W =
[[132 112 148 103 107 128 120 156 146 149 135 113 155 106 104 154]
 [126 138 104 107 127 120 156 108 138 139 103 104 129 140 118 106]
 [137 104 111 121 140 112 106 154 113 140 146 141 144 141 110 136]
 [131 153 114 102 156 122 145 146 135 134 116 111 144 114 143 153]
 [113 151 124 126 136 129 133 108 131 149 111 128 121 114 119 153]
 [131 147 113 101 103 114 110 114 116 103 135 144 130 149 135 108]
 [100 136 118 132 148 126 137 131 105 104 128 138 106 134 133 103]
 [156 140 128 108 132 141 136 144 105 123 129 103 119 152 116 119]
 [126 147 100 149 124 155 135 149 100 112 122 126 103 138 148 148]]
W[0][0] => 132
W[:, 8] => [146, 138, 113, 135, 131, 116, 105, 105, 100]
W[:, 15] => [154, 106, 136, 153, 153, 108, 103, 119, 148]
W[2] => [137, 104, 111, 121, 140, 112, 106, 154, 113, 140, 146, 141, 144, 141, 110, 136]
W[7][4] => 132
W[3] => [131, 153, 114, 102, 156, 122, 145, 146, 135, 134, 116, 111, 144, 114, 143, 153]
W[0][1] => 112
W[1][7] => 108
W[:, 13] => [106, 140, 141, 114, 114, 149, 134, 152, 138]
W[2][12] => 144
W[:, 4] => [107, 127, 140, 156, 136, 103, 148, 132, 124]
W[3][2] => 114
W[:, 0] => [132, 126, 137, 131, 113, 131, 100, 156, 126]
W[6] => [100, 136, 118, 132, 148, 126, 137, 131, 105, 104, 128, 138, 106, 134, 133, 103]
W[5][4] => 103
W[7][2] => 128
W[6][1] => 136
W[8][13] => 138
W[8][6] => 135
W[6][14] => 133
W[3][13] => 114
W[4][6] => 133
W[:, 12] => [155, 129, 144, 144, 121, 130, 106, 119, 103]
W[0] => [132, 112, 148, 103, 107, 128, 120, 156, 146, 149, 135, 113, 155, 106, 104, 154]
W[8][14] => 148
W[7][5] => 141
W[6][12] => 106
W[3][1] => 153
W[0][6] => 120
W[2][7] => 154
W[3][5] => 122
W[5] => [131, 147, 113, 101, 103, 114, 110, 114, 116, 103, 135, 144, 130, 149, 135, 108]
W[1][4] => 127
W[2][15] => 136
W[3][0] => 131
W[:, 10] => [135, 103, 146, 116, 111, 135, 128, 129, 122]
W[3][15] => 153

data =
[[118 130 129 120 132 131 131 133 134 121 122]
 [102 132 138 106 128 134 124 127 128 106 115]
 [123 129 128 127 129 128 121 129 127 126 137]
 [145 128 134 141 124 133 124 122 119 143 156]
 [142 126 125 139 125 121 130 123 126 139 122]]
Indices start at 0.
row 0 col 0 => 118
row 1 col 2 => 138
row 2 col 5 => 128
row 3 col 9 => 143
row 4 col 2 => 125
row 4 col 10 => 122
row 2 col 0 => 123
row 2 col 1 => 129
row 0 col 2 => 129
row 3 col 5 => 133
row 2 col 10 => 137
row 4 col 4 => 125
row 1 col 9 => 106
row 2 col 7 => 129
row 3 col 8 => 119
row 1 col 7 => 127
row 2 col 4 => 129
row 0 col 1 => 130

arr =
[[130 129 128 119 124 115 125 126 126 129 132 127 129]
 [124 129 137 123 127 116 130 124 120 137 141 123 129]
 [134 124 123 126 128 117 130 125 128 124 117 130 131]
 [131 123 131 132 131 120 132 128 127 131 128 129 128]
 [132 123 129 126 128 107 131 126 126 129 127 128 130]
 [124 127 129 123 122 125 120 137 137 126 131 131 125]
 [133 133 119 128 126 142 125 124 126 123 121 130 126]
 [121 132 124 122 126 140 122 130 134 121 123 129 130]]
arr[0,0]	130
arr[4,6]	131
arr[1,12]	129
arr[6,10]	121
arr[0]	[130, 129, 128, 119, 124, 115, 125, 126, 126, 129, 132, 127, 129]
arr[3,8]	127
arr[2,4]	128
arr[3,0]	131
arr[3,4]	131
arr[:, 5]	[115, 116, 117, 120, 107, 125, 142, 140]
arr[5,0]	124
arr[6,0]	133
arr[6,4]	126
arr[1]	[124, 129, 137, 123, 127, 116, 130, 124, 120, 137, 141, 123, 129]
arr[3]	[131, 123, 131, 132, 131, 120, 132, 128, 127, 131, 128, 129, 128]
arr[3,10]	128
arr[7,0]	121
arr[1,6]	130
arr[:, 0]	[130, 124, 134, 131, 132, 124, 133, 121]
arr[0,12]	129
arr[5,11]	131
arr[4]	[132, 123, 129, 126, 128, 107, 131, 126, 126, 129, 127, 128, 130]
arr[7]	[121, 132, 124, 122, 126, 140, 122, 130, 134, 121, 123, 129, 130]
arr[4,1]	123
arr[4,12]	130
arr[0,6]	125
arr[4,0]	132
arr[5,7]	137
arr[4,3]	126
arr[2,3]	126
arr[7,4]	126
arr[:, 6]	[125, 130, 130, 132, 131, 120, 125, 122]
arr[7,1]	132
arr[2,2]	123
arr[1,7]	124
arr[6,6]	125
arr[2,5]	117

X = [119 138 134 151 124 119 117 148 128 125 119 126]
X[-12]	119
X[-11]	138
X[-6]	117
X[2]	134
